In the data rows, 128 means zero.
Here are some points:
156|215|90|96|172|71|119|85|160|82|112|124|100|116|108|155|130|131|201|92|148|78|195|108|76
148|126|162|141|102|122|150|103|149|140|111|149|153|133|102|188|158|105|123|105|130|103|144|147|106
111|126|70|75|88|166|112|187|127|154|136|74|97|121|165|66|128|168|117|112|255|122|71|67|79
171|120|113|177|122|149|153|142|84|200|92|107|111|120|155|118|134|107|116|112|153|113|100|153|156
147|183|138|117|177|89|150|135|134|90|131|88|102|100|128|108|112|220|169|128|161|114|137|94|77
99|84|155|160|110|104|148|116|94|137|114|234|142|95|144|129|184|77|74|146|81|96|124|168|165
98|139|153|122|123|116|121|124|123|114|118|130|126|174|122|136|167|120|108|112|160|127|129|220|81
102|114|99|100|98|140|141|163|155|189|149|147|107|152|140|114|188|148|109|120|122|142|76|133|126
112|127|86|101|105|80|110|115|160|126|155|98|133|137|97|125|170|155|172|89|220|100|196|131|87
87|94|85|104|123|134|132|202|117|203|160|111|110|110|132|93|125|143|103|120|238|152|94|73|106
95|155|110|94|100|79|98|107|154|84|201|113|110|164|95|203|179|141|111|124|114|81|222|101|77
153|103|148|140|139|99|92|117|101|96|110|102|183|111|117|137|104|124|126|124|94|115|255|97|138
94|97|125|124|88|131|130|94|113|103|100|200|120|138|136|161|232|128|75|117|100|102|132|200|94
189|174|78|78|114|95|126|112|242|92|119|95|141|128|105|123|145|136|140|117|146|106|177|96|75
143|120|158|151|116|158|121|119|98|105|101|213|177|101|121|145|175|127|119|121|86|121|102|124|140
176|126|153|128|116|111|157|152|138|143|161|105|105|101|159|160|98|126|95|161|138|148|116|87|140
98|80|138|170|177|121|95|146|79|128|130|188|162|156|127|153|148|106|73|122|114|117|94|183|98
101|81|150|147|124|146|113|145|78|133|111|205|140|127|166|110|88|91|125|133|93|143|99|214|148
117|82|93|93|134|162|111|164|62|196|93|87|128|102|142|60|77|114|137|117|134|240|66|116|239
124|130|138|139|129|200|161|144|140|108|128|127|115|93|150|86|88|130|165|167|81|135|69|110|189
140|126|212|147|133|131|138|97|117|123|101|194|103|90|113|157|88|93|127|135|87|134|104|114|194
141|99|152|161|131|162|127|126|101|145|79|212|135|111|181|104|100|96|117|141|105|148|69|123|173
110|91|125|155|97|167|116|118|129|216|101|173|124|127|137|133|106|104|104|172|97|150|86|115|181
110|101|165|133|134|157|125|117|88|128|109|118|167|155|120|132|107|98|114|144|84|150|135|177|198
99|146|115|152|152|158|138|178|90|150|123|141|105|96|149|81|71|141|169|120|116|215|73|116|148
224|199|93|128|112|117|131|104|142|162|85|102|111|132|129|167|101|147|144|111|113|138|108|109|118
107|106|131|129|126|111|119|99|89|99|95|111|181|100|108|182|176|124|94|107|126|104|168|255|109
135|145|150|140|183|105|143|120|122|106|109|152|115|123|123|161|154|106|111|158|156|118|126|99|157
178|146|127|118|113|129|155|126|197|162|95|94|135|109|149|147|112|158|105|130|154|113|140|79|107
122|130|112|145|126|96|117|92|193|80|153|122|112|112|129|207|161|206|107|123|97|86|154|91|75
89|117|88|101|81|93|106|112|255|133|122|84|147|252|97|92|175|169|110|105|102|92|80|140|63
159|114|109|134|141|186|125|159|120|181|108|92|113|146|156|109|92|119|148|130|97|156|92|102|165
109|154|94|129|153|133|120|141|87|151|117|108|120|122|130|72|75|121|255|84|123|162|99|138|142
208|161|116|129|147|117|126|92|107|104|70|125|122|87|120|124|85|110|201|95|99|105|154|137|225
102|111|131|150|142|94|101|131|125|132|154|107|157|203|100|102|128|133|129|104|112|114|194|194|104
108|141|90|103|152|113|105|139|170|100|218|116|122|165|106|89|117|187|170|120|153|118|111|78|91
150|97|105|121|125|140|142|118|168|165|115|102|131|171|161|138|102|133|111|167|110|110|118|148|160
122|136|73|106|104|127|100|107|152|134|164|130|143|174|124|157|211|113|160|105|166|100|90|105|124
119|81|122|100|118|132|99|103|86|171|115|131|186|230|103|141|200|80|96|99|109|99|108|157|162
104|96|125|181|105|200|127|154|100|160|94|191|150|129|122|105|84|121|109|171|102|152|83|89|162
104|99|173|167|102|169|163|117|108|111|92|190|130|101|159|123|111|90|90|172|71|155|78|163|170
124|104|167|178|185|123|133|110|68|120|107|183|147|90|111|133|147|100|128|122|124|134|122|179|117
93|129|167|128|134|116|128|127|93|126|137|151|96|120|125|185|207|106|95|115|134|139|110|182|82
115|186|132|118|148|120|146|160|119|112|102|151|154|128|117|104|150|159|134|101|123|151|126|158|90
164|123|116|91|125|171|134|179|94|152|117|98|99|111|196|105|100|137|147|106|189|135|111|78|148
139|149|86|135|98|164|167|141|193|102|112|91|107|121|150|87|152|159|161|149|190|119|79|99|97
140|118|133|137|98|125|127|173|89|96|116|178|103|104|119|172|142|108|155|139|171|154|116|124|147
146|137|115|119|124|160|165|129|150|158|155|144|150|117|131|122|144|129|123|108|129|108|136|107|130
185|93|111|157|162|179|102|183|73|88|116|112|151|132|144|118|127|104|113|153|126|115|153|96|152
98|105|145|144|91|207|154|136|136|129|113|214|93|93|179|102|94|103|95|162|82|160|61|95|172
141|131|124|126|153|159|104|148|77|102|136|95|135|137|108|144|124|134|114|114|142|113|213|170|119
118|108|124|128|128|166|129|109|114|152|91|189|134|110|144|130|107|151|138|145|86|154|104|157|176
103|94|105|120|98|128|119|180|133|151|188|142|135|128|129|152|202|99|93|143|145|135|101|94|124
107|151|117|141|159|161|124|160|71|119|100|124|180|113|126|113|172|107|139|87|150|138|89|173|134
112|85|122|124|85|133|137|95|170|126|124|165|141|134|137|175|128|144|110|162|79|136|101|203|125
145|145|86|135|142|161|111|175|77|255|117|85|112|142|172|89|114|124|116|107|166|122|74|90|115
107|207|120|92|79|88|122|114|233|88|166|102|87|91|110|147|107|189|193|130|112|115|129|94|79
110|92|173|145|119|106|143|88|82|105|109|177|105|96|120|175|81|100|99|117|73|108|175|221|200
115|136|187|128|176|142|152|132|74|125|134|96|85|102|129|154|128|131|94|166|143|148|120|79|173
131|124|177|160|108|109|120|127|189|148|116|171|144|125|105|136|200|103|93|133|86|123|130|120|110
117|109|111|128|124|177|138|155|63|140|81|146|96|78|198|85|73|100|126|109|104|178|69|136|255
144|106|117|176|141|162|141|114|78|118|95|140|125|98|180|121|92|107|150|118|79|176|99|171|190
122|105|109|177|118|145|104|157|96|201|111|123|147|163|125|94|163|120|112|123|163|124|72|149|140
141|153|96|100|131|149|148|139|92|176|108|98|138|118|209|62|113|176|182|111|173|151|78|105|96
131|80|182|127|138|114|97|80|54|70|66|169|119|51|92|119|58|67|108|85|67|90|139|128|255
122|105|118|174|120|139|108|121|90|110|111|162|178|142|130|145|107|97|102|119|74|140|108|166|227
183|150|164|215|158|141|120|99|87|113|81|115|171|72|104|143|76|89|142|128|79|126|147|143|152
118|87|101|144|130|197|119|112|69|129|78|115|156|139|145|127|83|131|143|102|91|114|128|197|210
122|107|155|146|126|188|119|129|91|125|113|150|138|111|124|114|76|122|160|109|111|179|98|148|194
Here are 40 more points, each followed by its number:
101|74|121|138|89|195|126|136|140|154|110|113|134|217|141|121|128|97|74|195|75|132|82|132|162 0
77|93|129|102|120|80|105|83|76|78|99|147|137|194|89|200|197|81|83|85|72|79|198|239|112 1
188|124|123|128|146|151|112|117|109|105|131|137|139|105|147|141|144|125|105|172|128|131|154|100|140 2
195|155|99|190|185|134|95|110|65|107|111|87|137|102|121|123|130|106|172|81|152|114|97|180|131 3
159|118|99|140|182|131|120|143|67|161|83|113|156|140|120|121|118|116|206|88|145|101|122|139|155 4
113|110|107|111|176|88|120|97|78|90|102|133|182|183|119|104|144|109|133|79|157|89|152|255|91 5
113|191|152|114|103|72|128|70|160|81|101|100|104|76|90|186|171|107|115|105|106|78|255|126|77 6
166|135|132|100|120|141|149|131|152|165|147|119|118|95|143|91|142|192|117|167|112|150|89|101|113 7
112|145|127|115|192|142|149|116|108|129|135|139|166|124|118|114|142|141|113|99|163|162|110|141|107 8
113|105|136|177|119|133|148|147|111|116|126|171|120|116|162|85|101|100|143|140|84|170|82|149|198 9
85|105|126|140|141|124|99|145|78|111|152|139|176|217|122|114|185|99|85|94|136|159|95|184|92 10
146|165|91|91|145|127|120|171|160|100|202|129|131|150|142|107|121|138|118|170|126|109|132|77|70 11
114|79|137|110|148|83|86|81|63|91|111|104|211|164|86|130|153|74|78|96|94|97|255|212|125 12
112|121|159|156|111|73|101|91|127|126|98|137|122|146|91|160|177|91|109|94|106|88|200|231|111 13
135|127|143|118|99|96|141|101|159|135|137|150|136|118|120|194|155|105|146|111|158|114|131|98|151 14
153|89|161|157|116|169|139|120|90|129|110|168|134|150|119|141|83|89|114|125|94|170|117|108|203 15
115|119|100|100|99|129|127|111|255|95|182|131|96|116|115|144|135|174|106|153|146|107|138|82|83 16
100|161|76|101|110|86|118|93|255|112|170|88|107|182|95|96|131|121|185|106|197|94|92|83|62 17
239|139|69|130|120|153|108|198|91|111|126|69|112|107|121|86|87|168|139|123|205|153|101|65|108 18
100|84|192|133|100|96|156|133|112|96|107|203|144|131|181|115|162|107|105|186|104|132|87|126|146 19
120|142|98|97|130|121|138|173|127|178|134|83|121|115|132|77|124|119|145|107|255|134|108|75|90 20
116|105|136|137|173|112|123|98|72|122|117|171|150|175|133|140|148|96|127|97|105|90|130|181|166 21
162|140|155|136|143|111|118|172|145|117|141|123|144|97|136|137|123|110|159|135|133|144|107|94|141 22
165|156|113|86|113|214|141|114|86|106|87|186|159|83|147|148|71|116|137|106|100|124|143|119|178 23
142|141|131|98|111|106|105|95|119|89|127|116|166|174|107|191|167|160|92|112|107|95|170|204|77 24
136|172|120|112|147|102|107|102|92|105|113|85|133|133|95|180|132|141|110|107|141|102|238|169|92 25
109|117|90|112|103|165|145|214|150|200|163|90|109|93|122|102|118|150|107|145|191|155|74|62|99 26
122|165|95|92|108|139|132|171|163|129|135|115|96|99|183|76|127|179|154|105|224|151|72|71|71 27
86|117|111|115|119|137|122|127|160|136|115|150|125|192|127|95|210|160|112|117|145|124|101|169|67 28
88|119|124|163|142|94|88|111|164|114|134|143|110|243|115|149|183|118|84|166|134|98|79|95|71 29
119|172|149|105|92|147|157|113|138|128|78|238|108|76|117|131|102|122|151|113|84|164|92|166|150 30
133|107|126|153|111|187|113|123|83|124|101|122|125|123|135|121|84|112|113|143|98|124|112|125|255 31
105|84|132|135|120|165|109|160|85|133|104|126|134|140|131|117|96|113|137|135|88|162|85|211|210 32
124|143|96|137|125|165|106|141|145|187|161|85|112|126|113|176|132|107|93|191|156|116|116|73|103 33
125|75|144|134|87|145|124|122|67|108|94|154|84|70|141|129|85|84|88|175|80|168|74|113|255 34
86|122|189|126|71|69|146|86|255|78|119|162|69|55|93|115|100|110|83|133|69|110|100|70|73 35
112|107|202|124|133|90|125|83|96|109|122|187|124|152|131|153|182|95|90|101|111|98|138|207|126 36
164|164|153|110|159|98|167|101|102|110|129|84|130|92|99|108|129|121|205|108|196|112|163|90|109 37
105|100|125|162|97|135|91|145|112|124|145|126|147|142|113|139|95|117|113|170|89|155|138|227|137 38
102|125|151|141|123|92|112|109|243|173|139|117|136|187|118|126|159|113|126|118|127|122|103|88|91 39
Which two of these numbered points are nearest to each point below, ignoring the 2 directions in which the first points spread most? Their numbers follow each, nearest first.
112|92|118|131|147|112|86|95|87|98|94|104|190|219|90|152|99|109|117|112|73|112|224|190|140 > 12 25
93|105|99|117|86|149|142|167|161|194|133|140|147|160|135|79|150|151|133|119|153|141|68|133|101 > 28 26
160|92|131|119|120|102|111|102|95|103|134|122|202|168|138|130|154|123|88|138|85|100|170|213|120 > 24 32
85|89|123|131|89|122|137|147|145|164|160|144|101|173|120|106|192|142|91|140|131|119|81|171|132 > 28 36
73|142|107|105|184|99|90|119|69|91|127|102|132|195|97|97|119|204|151|82|179|113|162|196|79 > 5 21
112|96|186|140|93|124|135|98|171|112|149|192|115|129|116|161|109|121|111|177|72|124|120|132|138 > 16 9
73|127|126|108|150|106|103|126|86|103|147|148|138|212|136|135|203|130|94|100|130|119|100|205|76 > 10 28
132|113|115|121|117|137|126|131|130|141|95|104|145|169|136|107|114|124|160|120|102|141|144|222|142 > 32 13
146|141|139|141|118|85|137|119|147|117|125|106|150|208|141|157|140|125|123|118|151|139|124|107|115 > 15 21
155|74|131|130|113|132|131|144|76|96|63|154|155|71|147|87|90|84|146|125|73|146|79|255|186 > 32 24
89|123|193|136|137|86|112|84|68|96|87|230|124|144|114|153|194|77|77|87|97|98|115|231|100 > 36 27
128|104|138|119|119|154|146|120|87|104|102|250|160|88|161|106|85|106|113|137|95|151|119|161|152 > 27 30
135|112|109|101|90|218|154|144|94|121|81|169|152|92|166|108|93|111|132|100|105|150|108|175|185 > 23 24
171|122|158|146|179|120|118|192|94|112|126|97|119|117|144|106|93|108|140|114|135|176|125|87|169 > 22 15
139|124|145|110|116|86|161|116|149|114|141|105|135|104|128|139|170|115|123|120|185|136|205|128|96 > 20 14
145|129|107|117|119|144|151|133|143|151|138|109|109|111|134|97|145|212|122|138|117|141|135|118|137 > 7 9
70|96|132|96|107|94|107|87|178|96|141|115|140|182|89|126|235|190|97|118|92|117|147|188|61 > 28 32
107|142|116|160|126|113|128|171|134|174|143|120|137|147|184|98|142|105|150|131|128|127|122|108|116 > 9 13
178|105|112|112|110|141|129|164|126|109|141|130|92|85|138|176|129|140|111|227|121|123|159|95|113 > 2 34
127|85|112|144|112|220|117|107|64|143|99|111|109|85|150|140|77|125|121|169|84|135|92|100|255 > 31 34
133|92|135|153|94|162|147|135|101|192|94|142|116|100|151|145|90|94|88|182|91|156|100|105|221 > 33 34
158|166|142|164|112|109|146|182|152|111|114|127|108|73|149|145|99|138|154|150|123|142|130|89|110 > 22 9
101|153|93|139|155|82|87|113|80|83|115|97|136|97|90|116|143|132|255|73|137|117|136|235|67 > 3 4
114|208|130|106|95|65|155|92|170|74|134|111|95|92|90|219|124|117|113|93|128|85|250|118|74 > 6 25
118|86|152|182|112|116|101|142|88|118|130|146|128|93|104|156|85|90|89|212|72|162|145|132|205 > 34 33
128|194|142|133|121|137|131|142|201|132|113|165|115|79|130|110|77|136|160|119|91|185|79|122|96 > 30 9
158|114|106|97|97|204|148|120|59|95|99|134|114|96|137|180|118|121|80|113|117|103|230|145|160 > 23 25
122|113|147|114|180|104|104|111|85|139|174|143|151|170|128|112|131|144|184|122|120|107|128|132|127 > 21 4
138|146|145|108|115|160|166|113|123|121|108|181|115|105|154|108|85|165|180|100|91|181|103|138|132 > 30 27
115|140|87|113|79|98|131|188|179|188|151|102|115|105|150|112|126|117|120|156|189|190|93|85|90 > 26 9
125|123|111|145|176|162|129|149|130|129|187|112|96|138|150|101|112|156|93|179|133|137|124|77|119 > 11 2
97|89|148|114|115|184|120|127|105|120|113|240|136|107|166|92|107|100|95|144|81|200|63|135|163 > 27 16
82|199|156|122|177|109|122|128|66|98|209|113|131|109|103|112|94|157|106|107|146|193|114|118|100 > 8 11
172|155|104|168|97|161|130|138|111|187|132|99|120|114|126|135|116|119|95|128|176|137|106|107|152 > 33 15
109|82|97|110|100|143|109|207|146|166|145|146|128|178|168|81|101|134|106|154|98|187|66|130|121 > 38 32
153|138|127|125|114|155|137|94|135|126|87|201|152|99|147|112|106|112|181|94|90|154|124|157|134 > 30 27
154|115|182|180|93|124|177|96|123|118|88|110|98|84|100|205|78|104|103|180|92|112|204|107|144 > 6 15
109|121|166|152|149|123|137|147|75|156|136|181|140|121|160|102|156|76|127|106|120|131|84|149|154 > 36 21
114|133|124|114|226|73|145|91|79|94|91|86|125|120|107|139|140|88|122|78|130|89|204|255|83 > 5 25
114|84|110|120|134|122|112|154|133|185|124|124|169|184|124|108|196|114|130|137|121|101|87|162|100 > 28 21
85|102|119|155|119|107|114|163|127|124|162|155|133|205|169|110|168|109|124|156|133|143|73|102|113 > 29 19
108|109|93|90|137|77|92|111|127|111|125|86|153|213|107|97|163|183|118|127|158|93|249|98|75 > 12 21
114|197|106|119|195|148|124|123|77|89|150|100|142|103|128|178|106|133|110|82|122|100|202|136|102 > 25 8
207|184|143|132|138|95|190|103|86|93|101|82|107|59|115|120|76|127|223|119|135|119|160|73|152 > 37 6
116|136|67|80|90|80|94|126|255|114|143|81|111|210|112|71|152|150|102|130|175|111|82|80|60 > 17 39
108|90|134|145|133|171|139|132|79|164|131|136|105|119|144|186|82|114|107|149|92|140|98|146|189 > 33 15
88|111|124|112|87|210|132|139|80|118|113|255|109|84|165|121|79|101|103|134|99|133|84|141|175 > 27 30
131|166|81|112|124|111|131|101|236|122|112|82|89|149|110|113|139|199|161|115|202|98|103|93|81 > 17 9
98|91|177|128|95|179|129|112|69|84|82|203|95|67|111|121|77|82|90|119|64|112|96|127|255 > 34 31
146|201|166|141|117|101|174|112|111|120|129|105|87|81|124|153|106|128|172|145|130|129|138|95|149 > 6 37
84|96|159|122|116|103|97|120|107|108|235|139|114|174|158|123|132|136|92|218|110|117|115|96|121 > 11 19
138|115|120|100|123|216|123|148|77|104|100|119|184|130|144|104|72|150|121|123|119|131|133|148|185 > 24 31
111|111|108|144|161|126|125|133|111|155|105|123|163|156|153|96|101|110|161|120|118|158|91|203|127 > 32 21
156|129|149|109|131|219|154|145|73|93|89|115|135|92|155|97|76|107|154|121|96|161|108|144|193 > 23 24
93|100|131|107|84|122|126|129|243|123|155|134|88|115|158|106|252|116|81|157|119|132|78|95|82 > 19 16
114|121|127|120|127|76|139|138|126|111|136|119|101|114|144|175|255|97|108|142|128|107|130|155|106 > 36 27
146|109|87|103|108|151|100|120|184|130|183|98|110|133|104|186|121|154|125|152|174|95|168|75|84 > 33 15
135|121|76|101|230|100|87|105|64|121|112|97|188|131|112|111|121|103|184|76|183|96|158|195|101 > 5 4
113|112|223|142|114|100|126|103|75|90|99|255|100|73|108|99|125|84|128|99|102|134|105|155|197 > 27 36
110|184|110|159|119|110|156|111|117|125|109|113|103|92|101|165|148|107|196|86|169|104|122|208|100 > 13 3
104|83|144|142|125|162|114|133|84|121|131|131|194|182|128|116|95|99|139|129|80|161|119|183|149 > 32 38
153|145|126|132|128|90|159|95|142|111|128|76|131|189|133|187|136|107|124|122|110|99|195|104|92 > 15 31
87|72|108|113|103|154|110|255|66|185|127|139|131|125|127|71|108|114|98|147|119|205|65|103|159 > 26 32
99|137|128|94|94|176|114|171|186|148|166|179|106|123|144|80|123|159|121|114|150|134|91|120|94 > 27 16
85|84|139|91|132|90|89|105|62|92|86|110|178|215|90|163|211|85|93|93|116|101|208|215|81 > 1 12
136|144|118|114|110|86|148|118|159|115|132|138|116|109|126|237|196|111|104|110|150|93|127|123|103 > 14 27
86|87|91|124|94|160|100|176|96|254|177|112|97|146|162|114|125|124|114|118|137|183|68|73|140 > 26 33
101|105|147|83|112|168|133|130|121|133|120|166|178|221|170|112|99|106|89|157|86|166|82|127|113 > 0 28
108|118|153|171|99|109|166|180|119|190|118|134|92|76|164|121|123|103|114|171|130|186|84|95|132 > 26 9
114|136|157|146|99|69|99|85|255|97|101|95|140|160|91|155|225|92|75|118|106|88|139|95|58 > 39 17
160|240|123|163|133|96|100|127|218|133|128|97|122|97|124|113|103|112|152|106|145|121|113|77|88 > 22 6
118|145|166|125|129|122|141|144|124|130|182|115|117|153|106|114|115|164|119|162|108|141|166|111|101 > 11 15
126|132|206|111|100|97|145|143|147|94|122|178|97|131|134|186|164|124|94|129|94|150|121|104|130 > 19 22
152|197|170|154|146|114|117|119|95|90|94|139|120|74|98|141|69|103|172|112|89|120|198|153|154 > 6 37
109|151|147|95|177|89|106|78|59|74|103|104|143|110|96|154|121|103|132|72|112|100|255|183|104 > 25 12
217|134|67|97|130|142|97|166|166|96|138|81|155|108|111|85|87|194|153|104|145|113|190|65|87 > 18 2
119|107|95|93|145|146|107|181|147|150|163|101|135|132|126|85|120|185|122|210|145|152|89|70|86 > 11 7
113|147|115|108|121|85|112|126|255|129|132|92|97|181|94|107|138|149|104|158|135|139|100|85|69 > 39 9
116|113|121|129|113|120|95|166|152|150|197|91|124|212|127|114|118|120|114|150|144|147|142|79|89 > 15 38
120|152|119|99|109|117|133|115|183|122|152|78|135|179|116|145|182|143|105|130|133|103|199|81|74 > 15 31
153|136|114|138|144|93|166|121|196|114|153|102|109|118|182|121|141|142|146|137|104|129|126|101|107 > 9 22
148|106|144|144|160|131|119|146|70|183|100|104|156|104|136|107|93|82|132|108|188|163|99|82|199 > 20 14
99|152|129|103|133|75|118|94|208|80|157|110|129|150|92|184|168|125|112|108|111|87|215|107|81 > 15 31
114|135|139|123|113|105|137|123|194|124|162|161|121|145|127|107|158|162|105|130|120|135|125|154|91 > 9 7
129|133|113|150|110|100|113|159|121|158|183|88|134|148|141|134|123|122|140|161|172|129|144|103|105 > 38 22
113|108|156|179|107|199|136|126|74|134|94|138|103|71|123|114|74|110|82|209|86|182|103|110|216 > 34 33
113|161|103|111|198|110|168|136|69|92|112|92|122|94|127|80|97|148|237|95|167|122|191|80|127 > 37 4
136|118|118|127|212|91|99|116|72|105|103|78|179|175|109|106|119|100|153|89|152|100|255|89|83 > 12 25
68|87|106|107|153|75|87|77|74|116|99|111|168|242|84|118|211|86|102|78|130|88|181|225|89 > 1 5
160|82|128|211|102|153|130|151|74|170|84|109|121|90|146|121|84|87|96|171|77|182|71|100|231 > 34 15
164|133|109|169|162|96|104|136|108|158|114|79|146|147|95|93|125|111|250|95|118|114|148|122|88 > 4 3
90|174|133|110|186|138|127|114|96|105|156|113|121|111|118|155|145|164|118|103|149|99|148|176|104 > 8 25
115|130|161|123|190|119|105|122|78|110|115|113|141|111|111|165|134|126|102|126|137|116|212|170|92 > 25 8
138|141|152|106|94|120|114|129|171|153|131|129|161|144|142|159|166|95|98|151|131|127|158|86|105 > 15 14
132|139|117|146|204|95|94|111|70|102|104|94|143|93|99|132|117|119|120|78|141|108|255|187|96 > 25 12
183|135|72|121|154|142|124|132|121|97|100|76|145|130|109|114|113|163|250|101|142|106|150|86|109 > 4 37
82|147|129|102|81|100|162|112|237|98|190|112|109|112|103|156|119|155|134|167|109|99|169|93|95 > 16 9
170|134|140|102|143|164|135|141|75|97|88|95|133|68|106|104|60|123|236|113|131|145|144|154|160 > 37 25
116|121|88|106|129|112|120|117|79|101|139|88|133|197|113|140|161|158|125|103|152|116|149|233|101 > 1 24
125|125|157|133|80|123|142|94|128|93|92|203|95|81|101|238|104|109|155|129|76|112|83|136|201 > 14 34
136|122|147|117|170|118|120|111|93|83|94|99|167|81|90|184|129|120|133|82|122|104|212|204|123 > 25 4
80|104|141|134|106|125|115|115|104|112|129|224|147|167|107|178|109|96|90|136|72|113|104|201|163 > 32 9
129|242|103|108|108|161|183|115|138|130|87|92|114|82|130|97|78|183|171|130|109|151|98|121|110 > 30 6
96|106|100|109|89|130|121|119|194|199|162|136|107|212|139|136|117|118|107|163|112|133|87|121|106 > 0 39
152|153|104|136|181|90|90|106|126|140|119|79|129|146|97|174|144|128|123|95|159|107|230|91|89 > 25 4
122|100|148|109|156|122|96|118|76|92|119|127|175|130|100|110|81|92|171|102|81|138|180|210|188 > 32 12
79|120|127|137|243|98|86|101|70|86|156|103|160|208|102|144|149|110|96|94|93|92|187|151|79 > 21 12
106|108|105|109|142|127|101|170|114|125|173|93|210|192|148|116|145|110|92|160|168|110|108|81|78 > 10 11
133|97|105|177|106|255|118|145|68|127|103|98|144|90|137|113|72|105|126|132|81|137|103|119|189 > 31 24
184|148|113|154|175|123|107|121|93|169|107|93|178|130|111|110|123|129|155|98|155|106|134|130|124 > 4 3
151|161|79|109|175|107|138|139|119|100|157|90|100|84|142|90|107|188|214|88|204|122|134|85|84 > 37 4
202|116|87|110|145|143|104|170|108|120|116|72|161|111|110|101|120|138|128|107|198|120|211|80|104 > 18 25
124|118|140|164|136|108|153|132|120|143|133|116|115|146|146|151|160|120|100|159|103|137|135|94|172 > 15 9
108|144|114|105|99|80|132|112|190|248|140|81|98|185|133|127|134|112|94|155|161|161|94|71|72 > 39 33
116|140|107|123|119|118|126|124|170|94|168|97|116|104|93|167|131|204|148|113|133|108|152|179|75 > 32 38
67|121|76|71|55|81|100|90|255|110|103|98|82|127|104|121|131|154|82|98|103|79|72|75|64 > 35 16
163|155|109|98|87|121|224|126|203|118|127|90|85|57|131|117|82|149|191|116|155|130|134|69|118 > 6 14
75|147|111|80|101|89|128|104|200|87|142|172|102|180|102|139|179|173|117|87|126|106|88|218|76 > 28 32
158|166|117|105|136|70|129|90|103|80|136|95|125|115|105|192|139|115|148|90|142|88|248|139|104 > 25 37
140|136|96|114|246|109|95|153|76|89|119|73|178|125|121|96|114|144|205|104|131|103|188|86|86 > 4 25
237|138|95|130|141|136|103|122|101|113|94|71|132|156|102|152|111|107|123|120|177|107|207|87|109 > 18 25
105|109|149|110|97|170|135|180|109|115|130|211|105|117|158|105|159|146|97|142|96|126|90|154|143 > 27 28
127|100|165|106|166|105|93|177|89|163|126|103|161|190|120|108|150|88|99|138|196|125|123|99|116 > 20 21
76|109|104|139|106|99|98|140|186|142|185|175|128|213|121|84|170|137|105|127|125|109|85|146|89 > 28 29
123|99|151|119|81|138|132|106|255|137|107|161|128|99|109|147|106|99|100|174|84|138|110|125|130 > 16 39
73|80|112|157|112|142|85|135|73|130|104|255|136|149|149|93|102|97|89|115|82|155|61|182|204 > 28 9
131|157|104|138|153|119|109|126|102|134|137|89|152|160|105|113|112|179|191|101|151|95|175|129|104 > 4 25
168|142|167|155|162|134|124|114|78|94|96|140|113|65|117|102|73|91|210|118|87|149|147|155|175 > 37 22
153|92|121|142|135|193|105|116|61|134|73|131|149|74|146|151|73|97|110|116|76|135|94|142|255 > 31 24
104|103|151|149|90|151|139|117|207|131|107|211|91|75|132|131|102|128|97|143|70|168|82|163|146 > 16 30
137|157|105|112|179|97|108|116|104|111|144|91|200|132|88|110|127|115|192|94|158|122|185|141|80 > 4 37
135|98|171|139|91|131|156|142|114|130|123|164|90|85|151|99|81|85|111|164|100|186|92|139|226 > 34 9
122|129|76|126|143|193|96|123|120|149|121|96|137|135|125|127|131|255|119|98|133|103|131|105|78 > 24 31
85|105|162|110|151|110|102|117|84|97|128|109|159|186|103|124|172|123|102|99|103|116|168|242|81 > 1 32
95|103|145|144|135|114|129|121|107|151|157|210|127|108|154|176|125|130|138|131|131|108|89|89|151 > 14 27
81|102|140|122|155|117|118|102|83|118|145|127|141|172|128|147|206|98|107|88|154|112|81|230|105 > 10 36
96|97|118|117|198|97|92|97|61|87|101|77|157|184|99|104|148|121|147|81|113|92|254|207|84 > 12 5
101|110|100|112|131|90|135|147|130|180|219|102|123|159|153|60|97|146|119|116|224|153|71|109|81 > 36 20
122|111|127|161|145|153|135|125|87|187|106|107|103|98|131|117|83|113|195|121|108|188|79|159|164 > 13 32
114|95|184|125|127|165|108|104|81|107|103|125|176|96|107|128|80|121|97|151|79|141|138|166|233 > 31 24
169|168|99|110|152|133|128|120|102|143|88|97|163|141|122|112|77|122|168|102|113|143|206|136|145 > 25 4
100|135|151|109|90|76|149|84|255|131|126|123|86|91|99|173|126|116|100|134|130|99|114|84|87 > 35 16
254|158|82|102|156|140|114|118|113|98|98|81|120|128|139|104|114|176|127|113|165|117|155|84|98 > 18 2
104|143|134|112|90|121|148|103|133|95|94|184|165|178|121|171|112|173|117|137|78|129|123|172|106 > 24 32
150|184|160|129|105|105|138|104|177|141|145|150|117|117|116|135|158|152|103|126|116|117|108|132|116 > 7 9
152|97|107|145|103|238|111|161|81|131|97|96|113|90|155|89|78|132|139|143|105|170|102|115|211 > 31 2
145|135|140|179|171|113|102|95|82|103|108|98|158|103|93|124|74|94|153|100|83|118|235|164|179 > 25 37
141|102|155|140|138|148|95|103|53|104|73|114|141|80|96|110|66|68|116|90|80|122|129|134|255 > 31 25
108|111|78|92|106|177|112|108|210|126|207|100|105|156|141|130|162|168|84|155|145|99|94|77|106 > 16 0
201|125|111|170|131|170|135|126|62|116|79|86|118|82|133|111|70|95|158|103|105|126|109|112|255 > 31 18
255|142|105|120|126|129|134|110|79|86|90|108|101|66|117|137|96|115|117|128|128|135|222|79|158 > 18 2
108|113|134|106|89|175|164|151|174|188|139|137|110|116|123|115|144|145|110|135|130|149|94|106|126 > 26 7
125|124|151|124|117|109|118|105|141|140|136|143|91|124|141|255|147|115|87|150|112|110|120|82|118 > 33 14
116|137|96|113|160|138|88|111|71|108|105|98|220|128|117|108|171|145|185|97|131|95|185|179|92 > 4 12
100|112|113|127|137|87|92|132|99|156|146|128|159|255|115|100|182|110|128|108|109|101|94|156|99 > 10 21
129|73|158|167|138|150|94|158|63|106|106|142|141|120|132|110|79|76|88|160|76|135|120|112|255 > 31 15
105|97|69|90|189|131|93|124|61|138|121|80|181|156|109|72|117|152|252|77|185|115|95|129|101 > 4 5
